In the rows, 128 means zero.
Where one turn sends some rows of the set: a few examples, then the rows asked
q_71: [117 128 148 119 102 145 122 110 160 135  94 153]
q_667: [117 124 143 113 110 149 114 105 158 135  96 148]
q_439: [101 113 110 141 171 135 153 141 154 125 101 158]
q_459: [151 110 137 161 131 134 149 155 129 111 115 128]
q_623: [153  98 136 153 159 125 135 145 173 146  98 163]
q_852: [144 112 135 154 140 128 168 144 176 127  90 178]
q_688: [111  76 115 140 148 112 166 135 153 153  89 157]
q_305: [142  76 139 134 143 126 180 121 139 163 125 150]
q_674: [136 111 144 119 162 123 131 135 157 154 103 178]
q_954: [117  92 142 151  92 150 132 119 114 125  92 175]
q_809: [126  99 109 131 131 167 109 114 132 135 134 131]
q_517: [105  78 119 146 150 121 153 127 151 156  80 164]
q_936: [157  84 117 110 114 134 131 148 144 157 126 148]
q_389: [128 117 102 119 142 155 121 110 131 161 129 160]
q_422: [112 117 134 139 112 133 166  89 122 150  98 152]
q_693: [129 118 117 121 145 161 155 110 182 138 128 149]
q_154: [129 103 141 164 102 154 143 137 129 123  88 187]
q_786: [128 115 133 158 171 162 153 123 141 122 125 161]
q_133: [123 121 151 125 142 122 163 128 160 140  91 182]
q_679: [106 110 103 134 165 136 145 136 170 132 100 152]
q_697: [109  87 136 127 107 146 144  98 108 146 112 149]
q_374: [151  80 120 123  97 128 133 143 138 146 125 137]
q_162: [121 117 127 116 104 155 105 114 153 129 111 143]
q_403: [152  95 123 107 111 131 126 149 143 158 125 154]
q_943: [124 100 137 159 105 156 147 128 121 122  86 189]
q_149: [153 111 143 161 133 132 138 160 129 119 118 130]
q_410: [138 118  93 168 122 160 171 126 139 123 114 159]
q_271: [144  66 111 160 102 147 147 122 136 138 115 127]
q_946: [153  88 112 168 133 131 137 115 141 160 112 120]
q_303: [118 116 109 143 108 166 166 121 129 105 126 142]
q_378: [129  75 141 160 133 151 153  92 156 158  93 170]
q_394: [138 114 130 155 118 144 143 151 121 101 123 136]

q_809 -> q_271
q_936 -> q_459
q_394 -> q_954
Where do these go?
q_389 -> q_946
q_439 -> q_517
q_71 -> q_403
q_378 -> q_693
q_133 -> q_674

Where one turn sends some rows of the set: a few examples, then the rows asked
q_530: [145  92 164 128 146 149 149 139  89  98 166  90 144 122 118 143 123 133
 114 124  87 142 129 162 168 119 109 107  58 156 174 151 141  89 160 112
 103 100 136  95 116  83 173 140  98  95 108 142 110 116 108 164 112 130
 160  99]
q_720: [146  93 159 121 139 142 140 130 109  86 158  96 130 128 117 131 125 142
 102 134  85 137 138 160 167 125 114  89  56 158 180 144 154 107 148 120
 109  97 139  99 128  77 188 162  99 100 104 148 118 114 107 148 131 137
 153  90]
q_239: [ 70 119 179 106  95 144 107 151 136 130 156 165 149 121 104 121 130 143
 127 126  94 148 129 132 141 116  91 116 125 169 181 136 131 121 132  97
 123 148 159 132  97 103 145 113 125 123  73  83  86 126  90 159 136 105
 122 140]
q_253: [ 73 126 164  90 107 114 135 135 130 115 141 161 140 123 108 124 103 128
 128 111 108 146 114 144 135  91  85 120 145 178 174 120 122 126 140  82
 109 148 173 141 102 103 151 102 133 131  63  83  98 141  77 151 131 109
 106 123]
q_358: [ 82 115 159  72 109 123 142 138 123 128 145 171 135 120 126 131 107 142
 140  95 118 145 125 139 135 112  87 115 144 186 155 111 144 103 151  72
  99 162 180 131 113  98 150 114 135 111  55  94 107 148  80 162 136  98
 102 130]
q_518: [ 91 113 159  99  97 150 104 146 137 134 153 175 137 118 117 120 131 167
 139 124  95 135 139 125 140 114 102  94 126 171 172 132 140 122 135 105
 118 167 158 134 112 110 149 142 134 112  55  96 105 140  88 162 153  95
 114 143]
q_364: [101  91 148 107 132 102 168 121  95 111 116 113 119 115  91 122  81 129
 135 108 122 149 101 178 159  85  91 111 103 177 144 110 116 117 168 113
  86  86 164 125 114 112 164 123 106 119  84 112 123 129  67 148 117 148
 111 111]
q_925: [149  96 158 112 139 148 142 133 102  99 164  93 132 127 118 141 123 127
  99 133  91 141 134 161 170 130 111 102  55 148 176 142 149 101 148 114
 103  95 142  91 121  76 188 148 102 100 100 138 124 106 110 162 125 137
 158  89]
q_333: [119 101 131  83 166 110 124 126 144 116 131 113 130 139 121 143  96 129
 145 107 129 123  97 141 126  94  97 103 112 183 171 109 156 129 176 140
  74 120 166  82 124 110 156 143 100 117  66 107  95 132  96 121 121 175
 145 108]
q_159: [150  94 152 132 147 136 142 131 105  82 151  95 128 125 113 129 122 150
 112 129  78 137 135 161 177 114 113  92  54 158 178 150 141 101 148 121
 112 104 137  97 128  80 181 156 105 101 103 145 123 116 105 151 133 134
 155  92]
q_865: [151  97 154 122 149 151 151 131  96  85 159 103 136 127 119 145 119 149
 125 126  92 134 140 158 163 122 120 103  52 167 175 150 157  88 157 104
 110 104 138 102 138  80 175 160 106  91 106 154 114 123 107 163 120 133
 149  92]
q_575: [ 96 103 160 102 104 140 123 133 117 123 150 164 138 124 126 118 111 165
 142 127  97 127 134 136 139 111 107 102 130 187 166 130 144 119 137  88
 113 170 151 160 105 112 148 136 137 109  54  92 109 141  79 150 146  89
  99 141]
q_998: [ 99 116 159  90  95 128 125 135 132 133 154 162 124 124 117 119 120 131
 123 130  88 144 116 139 161 114  83 121 128 163 165 132 116 122 129  91
 117 156 171 137  96 104 148 100 140 123  49  81 134 120  90 158 150  92
 119 128]
q_505: [106 111 145  86 104 129 119 123 131 119 137 161 119 130 111 119 105 156
 133 127 104 128 141 138 159 119 108 107 122 180 166 121 143 119 116  80
 121 164 164 149 112  96 161 131 151 122  46  82 130 125  80 151 163 100
 101 127]
q_181: [158  96 152 106 137 156 147 132 101 101 167 105 128 125 128 145 128 137
 109 131  92 138 136 156 164 132 113  97  55 152 169 142 156  96 155 113
 103 105 145  91 133  79 184 160 103  89  94 153 128 117 113 165 126 130
 155  89]
q_892: [111  91 138 107 130 106 174 117 100 102 113 132 111 114 106 122  86 151
 148 108 118 139 105 174 149  81  96  96 104 188 140 113 126 117 178 116
  89  99 165 135 136 120 158 149 108 106  79 137 129 147  69 147 125 141
 102 111]
q_15: [143  91 168 122 139 156 145 139  93 101 171  93 143 123 123 141 126 132
 104 133  88 141 131 159 159 124 112 100  59 152 176 147 149 101 161 120
 100 100 134  98 118  84 180 152  93  93 105 144 109 117 110 160 115 129
 158  97]
q_592: [ 85 113 151  90 112 120 128 134 126 117 136 161 138 120 118 117 101 153
 138 106 111 134 126 139 133  90  99  97 146 182 167 114 135 127 142  91
 101 167 164 146 107 110 157 130 136 120  50  89 103 154  70 150 145 102
  96 134]
q_930: [ 86 124 164  88  95 138 104 145 144 138 152 166 131 124 101 123 130 134
 121 123  97 150 131 131 159 124  89 119 122 157 175 129 125 119 119  95
 122 149 170 116 100  95 154 108 139 129  59  75 114 114  92 165 152 106
 128 132]
q_580: [ 87 124 155  80 105 116 134 138 131 127 144 163 132 120 115 125 107 124
 125 109 106 148 111 141 144  96  81 118 147 167 166 118 116 123 139  87
 103 154 178 131 101 105 155 100 137 128  49  81 117 138  82 160 139 102
 113 124]
q_393: [ 78 116 176 110  99 126 127 134 128 112 151 161 138 129 109 117 112 136
 130 134  87 143 118 143 147 107  90 123 129 182 179 139 126 126 131  85
 126 149 159 156  97 106 143 103 131 128  71  84  99 126  86 144 137 101
 110 128]
q_719: [ 91 119 161  75  97 158 114 148 131 146 157 176 134 123 117 138 130 149
 137 115 111 145 142 126 145 139  97 120 119 170 161 124 149  99 133  79
 114 160 171 117 115  95 147 123 138 107  56  90 111 126  94 178 144  99
 117 139]
q_134: [115 100 165 105 160 161 122 147 118 103 154 133 128 149 107 147 128 144
 163 127 103 144 129 148 163 114 111 112  58 170 199 154 176  88 145 130
 110 127 131  85 107  81 147 141 110 123 116 126  94 125 100 127 102 154
 168 127]
q_475: [121 107 134  79 165 118 132 130 142 119 138 119 133 138 125 150 100 118
 146 108 131 128  88 140 122  96  91 116 112 179 170 112 152 126 183 136
  72 118 171  81 126 111 151 133 100 114  66 110  96 131 103 130 112 172
 149 105]
q_976: [114 100 138  87 132 116 178 116  90 114 119 128 113 120  97 142  77 127
 146 107 138 145 107 175 152  95  99 125  96 182 138 107 131 104 169  93
  87  89 173 126 137 108 161 129 117 110  79 123 131 131  75 165 115 148
 105 106]
q_435: [ 77 122 156  72 110 115 140 132 131 114 135 169 131 127 112 131 100 138
 137  98 122 145 132 142 140 114  92 121 138 191 163 108 148 105 136  64
 107 155 183 132 118  91 155 114 138 122  63  90 103 141  77 155 139 111
  97 123]
q_55: [137 108 142  93 155 151 116 142 135 108 147 136 107 149 106 142 133 136
 152 130  98 144 126 147 183 111 105 108  56 150 195 150 158  97 132 140
 113 126 145  71 110  79 157 138 123 132  95 121 133 114 107 131 124 152
 178 116]
q_407: [120  92 128  97 128 105 172 115 105 110 112 133 101 114 106 123  87 147
 144 107 120 140 105 173 158  85  93  98 101 180 136 109 122 115 172 116
  89  99 173 124 138 116 164 146 115 107  70 131 145 139  72 152 133 140
 107 107]
q_31: [120 104 130  73 165 112 131 126 147 117 131 123 125 140 128 148 100 128
 148 102 132 127  96 140 127 105  92 108 110 188 166 108 161 119 180 134
  74 122 176  76 133 105 153 142 101 111  65 115 100 132 102 125 121 175
 146 104]
q_620: [ 94 117 142  79 112 113 127 129 134 118 130 160 126 122 112 118  99 148
 132 107 114 133 131 139 146  95  99 101 143 178 165 109 134 124 129  87
 104 162 173 137 111 101 164 128 145 127  44  83 118 144  73 151 155 105
  99 126]
q_734: [122 100 128  81 166 112 125 128 143 121 132 114 128 137 125 144  98 127
 144 106 130 124  95 139 128  95  94 103 113 179 168 108 153 129 179 143
  71 122 168  80 122 112 157 143 101 114  61 106 101 131  98 125 122 171
 148 110]
q_417: [116 102 133  77 166 112 131 127 145 115 132 122 128 139 127 148 101 130
 149 103 131 126  96 139 122 102  92 108 111 190 168 110 163 121 184 133
  74 122 174  82 133 107 151 144  99 110  69 117  94 134 101 124 117 173
 143 107]
q_635: [141  97 145  94 154 173 119 151 114 125 162 140 120 138 127 149 137 151
 168 127 102 136 123 141 165 108 111  99  63 152 185 153 164  91 156 148
  98 144 131  80 109  95 148 153 117 108  89 132 125 134 106 142 112 136
 174 132]
q_240: [141 101 146  82 155 164 122 149 119 128 158 136 112 142 119 150 137 137
 159 121 105 146 125 143 180 122 103 110  59 147 181 146 163  81 145 138
  99 136 143  65 107  81 152 137 120 117  89 121 132 118 107 144 118 142
 181 127]
q_110: [ 79 114 171  85 104 128 134 127 128 115 144 164 132 136 109 129 108 142
 135 118 108 143 140 143 153 138  96 132 118 196 165 124 156  98 124  57
 124 149 173 143 111  84 147 108 138 121  74  84 106 119  85 150 141 106
 101 126]
q_959: [ 91 123 152  93 100 139 100 135 149 118 139 173 126 128  99 119 122 163
 132 127 101 134 149 128 152 119 107 101 118 174 179 127 146 125 113  94
 130 155 165 133 119  95 160 139 144 127  58  86 109 126  88 154 162 112
 111 131]
q_196: [161  96 145 112 147 153 151 133  95  96 162 103 129 125 125 147 124 146
 122 123  94 135 137 157 169 124 117 102  52 158 167 145 152  85 157 108
 106 110 144  93 139  81 176 158 109  87  94 153 130 120 110 171 126 128
 154  93]
q_967: [112  95 142  92 131 124 181 122  85 120 126 130 120 115 105 142  81 130
 150 106 136 145 102 174 143  92  97 122 102 182 134 111 129 104 183 100
  81  96 168 129 133 117 156 131 112 101  78 128 125 140  76 167 108 141
 106 112]
q_799: [151  88 158 119 136 150 141 136 102  99 166  99 133 120 130 133 132 143
 104 131  81 138 131 158 165 125 109  85  61 150 171 144 148 103 160 129
  99 106 140  93 123  85 183 163  96  90  96 151 124 120 109 158 129 126
 157  97]
q_996: [131 109 146  96 160 158 117 138 128  97 145 136 115 153 101 147 123 147
 163 133 106 136 137 146 170 109 121 109  54 166 201 151 176  96 131 130
 116 127 135  87 118  79 158 150 124 130 103 124 113 121 101 127 117 158
 165 117]
q_643: [119 110 132  76 166 114 130 128 145 116 135 117 128 141 120 151  98 116
 143 110 131 128  90 141 125  96  92 117 109 180 172 113 153 126 178 133
  77 116 173  80 127 108 153 133 102 118  66 109  97 127 103 128 114 176
 149 102]
q_430: [ 75 124 171  88 100 150 113 141 135 124 149 173 143 132 101 134 121 151
 139 119 114 143 148 130 140 135 105 124 116 186 176 127 160 104 124  71
 126 150 165 132 119  89 148 124 135 119  75  89  87 126  91 163 140 114
 109 134]
q_913: [154  88 152 132 145 142 144 136 100  93 158  96 132 119 126 130 127 151
 115 126  76 138 130 159 173 113 108  87  59 153 172 151 137  98 159 128
 104 111 135  95 124  88 177 157 100  91  98 150 127 123 106 158 129 124
 159  98]
q_602: [151  97 156 119 146 145 148 136  95  97 159  90 134 126 113 143 120 129
 110 124  89 143 133 162 177 123 109 111  53 151 172 146 139  89 150 109
 106  98 142  88 121  75 179 138 105  99 101 136 124 107 109 166 121 134
 162  93]
q_991: [110  87 143 103 129 106 170 125  92 126 120 116 116 110 101 123  86 128
 134 105 120 151  96 175 161  87  85 108 106 168 136 109 109 114 175 120
  76  93 167 119 111 117 161 123 108 112  75 114 134 131  68 156 119 140
 117 116]
q_108: [ 90 104 169  81  98 141 136 138 116 139 157 169 133 125 132 131 119 144
 139 113 103 144 129 138 149 138  86 123 126 183 152 123 146  93 144  72
 107 164 172 136 104  98 140 110 133 102  59  91 117 130  87 164 138  87
 109 140]
q_473: [145  96 162 117 139 155 147 132 100  88 166 104 136 127 123 143 124 141
 111 133  92 136 137 158 155 128 117  98  55 162 177 147 162  98 156 110
 108 100 140 102 135  80 181 162  98  91 107 154 110 120 110 158 119 134
 149  90]
q_746: [123  98 162 112 154 164 121 154 119 111 162 137 127 140 119 141 139 148
 164 130  88 143 117 145 161 102 105 100  64 159 196 162 160  96 158 150
 106 135 129  86 103  97 143 144 107 117 105 132 105 134 104 129 104 141
 176 131]

q_746 -> q_635
q_976 -> q_364
q_196 -> q_602
Where do these go?
q_181 -> q_925
q_734 -> q_31
q_592 -> q_358
q_108 -> q_998
q_719 -> q_930

